In the rows, zero is written as 128.
One turn moves each row of this set onto another row. After a few examples, where does it send each row asked below?
j_542: [163 135 152 138 120 122 138 124 135 123 104 162 105 146 122  94 111 100
 157 121 108 119 151 147 137 115 113 122 114 100 153 143 124 128  89 124
 137 128 137 151  96 164 118 140 119 123 119 111 116 112 145 103 131]
j_912: [124 130  91 132 118 139 106  85 159 106 125  97 124 155 120 146 161 119
 132 114 133 126 143 127  92 141 134 106 158 137 120 113 140 120 125 119
 127 124 144  76 153 151 147 109 118 133 148 111 123 128 126 147 120]
j_818: [159 144 155 139 118 128 134 123 132 129 103 160 103 144 119  93 106  97
 154 127 107 111 152 150 139 118 122 124 114  96 144 140 129 129  95 124
 139 131 133 154 102 177 117 142 121 123 123 115 109 114 143 103 136]
j_64: [160 134 155 138 124 119 138 122 135 122 106 164 105 146 123  93 114 102
 162 124 109 119 151 144 140 116 115 123 117 101 153 141 120 127  89 129
 143 132 137 150  95 162 119 137 121 125 119 112 114 112 149 103 128]
j_554: [105 123 109 127 124 125 134  91 157 100 145 120 136 156 131 127 181 132
 144 129 123 116 133 129 117 139 164 110 163 137 120 109 114 125 149 128
 149 144 139  89 148 146 158 100 125 121 145 134 103 115 135 150 129]
j_975: [156 142 156 139 121 126 134 127 130 130 105 162 105 147 117  88 109  97
 157 128 110 110 153 151 143 116 125 123 116  96 146 137 124 133  96 127
 142 134 134 157 103 175 115 139 123 125 122 117 110 112 142 103 139]
j_396: [108 126 100 120 140 125 128  96 152 109 134 124 149 142 137 118 171 122
 143 129 116 120 130 143 116 144 171  95 154 141 110 105 116 132 153 143
 138 145 139 105 151 138 159  93 130 112 146 131 109 128 139 153 125]
j_547: [142 155  92 126  99 136 127 138 147 110 120 100 142 160 113 116 142 108
 102 125 117 138 139 163  88 142 122  85 144 134 127 134 144 117 151  98
 102 118 147  93 156 152 133 109 119 130 144 111 136 115 121 158 146]
j_316: [126 133  85 128 133 136 105  85 155 116 118 106 136 139 128 138 155 113
 133 116 124 132 138 138  93 148 143  92 150 143 111 111 140 123 129 136
 118 126 141  91 155 141 150  99 122 121 147 111 124 141 138 151 113]
j_746: [158 144 158 141 120 125 134 118 133 131 104 162 100 144 118  93 108 100
 157 129 109 115 151 147 139 121 121 125 117 101 145 141 127 126  91 127
 142 131 132 151 102 175 118 140 122 124 123 115 108 117 151 103 132]
j_114: [105 136 124 132 133 120 139 105 153  97 141 128 145 159 131 115 171 121
 143 132 116 133 138 141 124 148 163  89 156 135 125 107 106 117 154 135
 149 156 131  86 162 137 141 101 129 132 145 123 105 116 138 160 125]
j_748: [121 144 111 119 110 126 150 150 144 103 139 122 158 165 122  93 163 117
 114 138 109 124 132 168 116 136 156  89 151 130 126 121 114 129 177 110
 128 142 145 109 153 148 139  99 128 122 143 133 120 100 121 162 159]
j_133: [154 137 154 136 123 120 134 125 127 127 105 164 108 146 119  92 104  96
 159 127 109 109 158 154 144 117 121 120 114  93 142 133 119 135  98 122
 135 137 140 150  99 173 117 135 125 124 115 114 111 119 140 104 129]
j_381: [101 134  96 122 114 128 151 132 153 121 133 120 144 154 128 102 169 130
 111 134 121 113 134 154 108 143 158 103 142 133 124 112 120 129 181 105
 134 140 143 112 139 150 143  86 135 127 140 141 127 107 116 158 157]
j_546: [123 134  88 110 119 129 135 136 146 115 132 118 159 148 128  98 164 118
 119 137 113 114 124 165 107 134 164  95 151 139 113 118 125 142 173 121
 119 131 151 124 143 146 157  90 129 104 143 139 123 115 127 154 153]
j_931: [163 134 152 135 121 122 140 131 134 122 105 164 108 147 121  90 113  99
 156 123 107 116 150 150 140 113 116 122 114  98 152 142 121 132  94 124
 138 130 139 154  95 165 118 138 121 123 120 113 116 109 142 103 135]
j_245: [128 147 106 139 121 133 116  92 155 106 122 107 129 154 122 138 151 112
 130 118 122 147 145 136  95 154 129  86 150 138 125 118 135 104 128 125
 124 130 134  71 165 142 133 110 120 140 147 102 121 131 138 156 113]
j_338: [120 144  79 126 104 136 132 128 155 129 117 102 132 152 117 117 151 122
  97 125 127 123 140 154  84 146 130 100 138 137 124 122 145 120 161  93
 112 119 147 104 141 155 136  91 129 133 140 125 144 118 115 155 151]
j_566: [159 140 155 138 120 116 136 120 129 131 105 165 104 144 118  92 102 100
 158 132 110 115 155 151 139 122 117 123 117 102 142 139 123 128  96 122
 135 135 140 149  96 171 121 133 124 123 114 115 110 122 152 104 125]
j_677: [155 143 160 141 123 123 133 123 132 131 107 165 103 147 117  88 109  99
 160 132 111 113 153 148 143 119 124 124 120 101 146 137 124 130  94 130
 147 135 134 154 102 173 117 137 124 126 123 117 109 116 149 103 134]
j_541: [111 138  87 137 121 135 120  90 163 125 116 105 120 147 123 138 156 124
 119 116 133 132 147 132  88 157 131  99 141 139 123 109 141 110 140 113
 125 128 137  83 149 147 134  93 128 143 143 114 133 132 127 152 122]
j_149: [141 142  71 117 113 139 113 125 148 121 117  99 146 144 118 118 146 109
 109 124 121 126 132 161  85 139 135  92 147 142 112 125 148 132 148 114
 100 112 153 110 147 149 150  96 123 113 145 119 137 130 125 151 141]
j_957: [140 139  80 120  97 138 114 131 150 115 125  93 136 163 107 119 155 116
 106 125 133 119 138 150  86 130 126 105 158 139 125 129 146 133 146 100
 111 113 157  99 143 157 145 100 121 127 144 121 137 116 116 149 151]
j_233: [ 90 128 104 134 132 126 139  94 161 118 132 123 131 148 134 123 173 133
 133 127 126 120 141 131 112 153 160 102 146 135 122  98 117 118 159 125
 148 148 133  93 148 143 142  87 135 136 143 130 118 121 127 155 129]
j_242: [159 133 156 136 124 119 140 128 133 123 107 166 109 148 123  88 116 100
 161 124 109 115 150 146 143 114 119 123 117 100 153 140 118 131  92 129
 144 134 138 154  95 163 118 136 122 125 120 114 114 110 145 105 133]
j_336: [121 132  99 114 104 125 141 138 148 109 144 115 147 164 120 100 174 129
 118 140 123 109 127 154 110 130 156 110 164 140 124 124 120 140 171 109
 134 134 153 112 138 152 157  92 128 115 142 144 119 103 125 152 158]
j_824: [157 139 154 137 118 119 140 121 129 127 104 163 106 142 120  95 102  99
 156 129 106 112 154 154 141 119 119 123 112  95 141 139 123 129  99 118
 132 134 140 149  96 174 120 138 122 121 115 115 107 118 146 104 128]
j_887: [157 138 156 137 124 116 133 125 128 131 106 165 106 147 116  91 103  99
 160 131 113 112 157 151 143 120 119 121 118  99 142 133 120 134  95 126
 138 138 141 149  98 170 117 131 127 128 113 114 112 122 147 104 127]

j_554 moves to j_912
j_824 moves to j_133
j_818 moves to j_975
Now these:
j_114 moves to j_245
j_64 moves to j_542
j_546 moves to j_396
j_233 moves to j_541

One turn moves each row of this set onto another row. After a few examples, where does it send each row asked below?
j_750: [126  96 115 115 132 132 133 117 108 106 124 135 117 147 102 134 129]
j_700: [128 111 135 122 126 108 113 127 145  99  96 123 149 151 157 148 131]
j_578: [145 107 128 138 148 122 118  97 122 105  96 146 124 136 102 132 135]
j_814: [141 126 135 142 114  99 133 102 126 139 168 105 136 103 148 114 119]
j_767: [144 120 132 171 109 111 141 105 124 133 151  95 130 119 163 118 108]
j_89: [117  93 107 149 116 133 150 108 116 131 161 114 128 129 138 118 119]
j_886: [140 103 132 108 146 133 122 114 109 101  99 137 121 144 116 129 135]
j_422: [102 129 127 135 130 105 125 114 155  86 129 128 139 150 129 139 140]
j_776: [130 127 136 135 113 108 137 115 127 136 147  85 128 124 160  98 107]
j_309: [138 141 132 141 148 130 114 100 140 132 106 116 178 136 158 118 136]
j_216: [149 117 147 122 144 144  89 100 125 115  88 130 129 128 136 121 135]
j_765: [138 134 149 143 135 158  97  94 122  96 110 130 118 138 130 122 142]
j_92: [128  92 106 142 127 115 140  98 132 154 138 111 145 117 129 104 105]
j_603: [126  91 110 157 117 119 148 117 116 131 159 112 120 123 130 122 110]
j_777: [108 143 148 144 130 154 122 112 123 112 132 127 149 137 163 120 147]
j_785: [134 103 118 145 134 125 128 111 101 120  98 147 132 126  98 126 117]
j_88: [147 130 139 165 109 117 103 114 132 128 142 101 136 107 168 114 105]
j_380: [137 131 131 148 119 102 120 103 125 138 165 100 137 100 142 115 117]
j_393: [123 114 110 145 122 130 152 117  99 140 134 108 145 121 132 100 107]
j_297: [115 124 151 153 123 108 109 124 132 104  92 146 147 125 141 142 130]
j_613: [135 131 145 144 137 155 103 101 119  92 106 128 113 144 124 123 140]
j_592: [136 147 136 151 109 110 110 108 134 118 166  99 132 111 144 112 115]
j_787: [154 111 131 127 143 139  95  86 143 101 114 124 122 148 129 138 144]
j_833: [146 128 128 134 112 112 109 115 142 123 151  82 132 130 166 113 106]
j_742: [114 124 135 148 138 133 118  86 170 118 133 120 145 152 153 125 144]
j_655: [154 121 144 128 145 150  88  96 129 114  93 126 132 133 142 119 131]
j_695: [130 111 124 127 139 104 115 121 148 109  93 122 166 144 159 139 124]
j_502: [131  89 136 137 141 136 121 106 125 105  92 143 106 145 125 132 129]
j_266: [132 130 131 134 116 112 128 119 124 134 150  79 127 129 156 100 106]
j_352: [140 114 128 173 113 117 126 109 126 134 151  94 128 119 169 122 105]
j_482: [115 142 138 131 124 103 117 122 143  89 114 129 144 149 121 142 142]
j_580: [128 108 117 144 120 120 149 132  99 142 135 107 129 120 131 103  99]
j_906: [132  72 117 129 135 123 125 110 128 124  98 137 118 142 120 130 111]
j_258: [153 118 135 126 143 146  94  83 146 101 117 118 121 149 130 131 141]
j_437: [136  93 109 136 128 101 140 113 126 151 143 112 136 114 124 111 105]
j_210: [109 133 145 153 127 119 119 130 119  98 103 147 153 120 147 133 132]

j_309 moves to j_777
j_216 moves to j_613
j_266 moves to j_352
Now these:
j_482 moves to j_700
j_210 moves to j_422
j_258 moves to j_655
j_89 moves to j_92
j_592 moves to j_833
j_785 moves to j_750
j_767 moves to j_814
j_886 moves to j_502
j_437 moves to j_580

One turn moves each row of this set onto another row. After a few examples, where does it send each row asked below?
j_191: [117 131 114 102 155  99 105 135 123 129 133  95 142  87 129 174]
j_602: [108 108 120 131 152 101 133 167 117 140 146 130 135  91 144 159]
j_360: [102 101 112 133 148 124 132 149 114 136 169 141 144  96 140 151]
j_705: [115 134 123  97 169 107 105 135 139 127 136 110 152  90 126 174]
j_716: [115 146 138 119 165  96 127 118  97 144 128  94 136  99 126 154]
j_938: [130 138 122  96 137 147 134 124 131 147 104 133 119 107 160 103]
j_605: [140 135 128  98 137 147 142 123 140 143 115 134 127 113 153  99]
j_586: [131 123 122  86 164 150 116 138 162 126 117 126 134  99 142 116]
j_961: [115 153 126 129 158 138 142 134  87 121 169 112 124  92 130 147]
j_588: [138 137 120  88 140 158 123 120 151 121 116 120 116 100 145 116]
j_96: [119 139 134 100 171 142 130 125 128 148 103 127 124 104 149  99]
j_808: [107 124 131 130 129 101 149 133 118 161 131 120 132 110 152 162]
j_153: [138 137 116  89 141 157 107 124 151 120 115 112 124  93 145 116]
j_533: [125 142 115 118 123 113 153 124 121 163 151 124 145 113 157 160]
j_654: [126 138 125 103 173 154 122 135 116 123 114 128 111  90 142  97]
j_474: [128 137 142 100 172 147 136 122 138 140 116 124 130 109 141  98]
j_704: [119 149 117 105 107 138 122 127 115 113 143 112 123  96 134 170]
j_293: [136 143 132 108 168 152 121 125 119 124 122 116 122  93 137  92]
j_834: [115 144 125 123 172  97 132  94 120 138 138  98 136  89 124 142]
j_443: [ 89 105 123 131 147 112 143 152 133 134 158 136 147  92 145 140]
j_667: [118 149 109 108 121 142 128 127 125 121 159 106 126  95 142 179]
j_909: [139 119 117  99 157 148 125 151 139 123 128 141 133  99 145  97]
j_163: [121 124 114  84 162 145 108 143 153 133 107 128 130  93 151 117]
j_66: [137 135 127 105 169 156 128 132 126 116 126 127 115  95 136  95]
j_844: [131 117 118  98 169 143 110 143 161 131 120 127 135  92 147 112]
j_197: [112 143 110 103 100 130 124 123 108 111 150 106 145  93 134 142]
j_672: [117 150 132 125 146 135 133 138  79 108 154 121 122  91 121 144]
j_552: [129 121 109  99 160 148 120 156 128 127 118 143 124  91 152  99]
j_132: [111 137 111 106 112 141 115 111 109 122 155 105 141 101 128 165]
j_429: [109 158 140 114 170 117 140 113 109 155 146 100 152 109 135 155]
j_532: [112 154 146 114 176 105 132 111 110 148 129 107 145 104 124 153]
j_674: [117 133 128 123 120 108 153 129 122 160 137 139 139 115 154 156]
j_715: [124 124 106 126 159 113 138 162 109 138 170 135 150  93 146 149]
j_984: [110 137 121 122 146 137 122 125  79 117 165 113 141  96 116 138]
j_523: [107 138 131 124 137 126 131 153  75 117 150 110 128  91 129 145]
j_899: [112 135 129 124 174 107 129  96 108 154 145 108 147 105 125 149]
j_932: [116 119 105 108 164 110 105 118 136 138 151 111 154  93 126 170]
j_358: [116 129 107 110 167  99 111 112 141 121 143 101 140  79 126 158]
j_661: [128 140 114  88 141 155 116 123 143 127 105 120 111  96 152 120]
j_239: [111 137 114  99 167 119 111 145 137 132 155 105 160  92 135 174]
j_29: [110 144 120 118 128 127 131 132  82 106 158 112 145  88 125 122]
j_346: [129 121 123 111 156 154 125 155 130 124 131 139 129  94 148  92]
j_69: [130 136 140 108 166 141 133 116 143 152 111 122 127 105 151 100]
j_903: [ 90 121 132 128 127 113 155 124 136 152 145 129 144 106 152 143]
j_638: [132 133 126 102 124 157 132 126 144 141 115 129 125 108 160 106]
j_773: [103 120 123 131 121 124 148 115 119 159 153 132 139 115 148 155]
j_848: [109 139 122 109 103 128 125 139 105 122 138 102 127  98 139 169]
j_681: [118 113 117 126 149 108 136 167 115 137 155 150 145  96 143 150]

j_132 moves to j_932
j_69 moves to j_638
j_586 moves to j_909
Now these:
j_961 moves to j_429
j_532 moves to j_674
j_443 moves to j_29
j_654 moves to j_96
j_848 moves to j_191

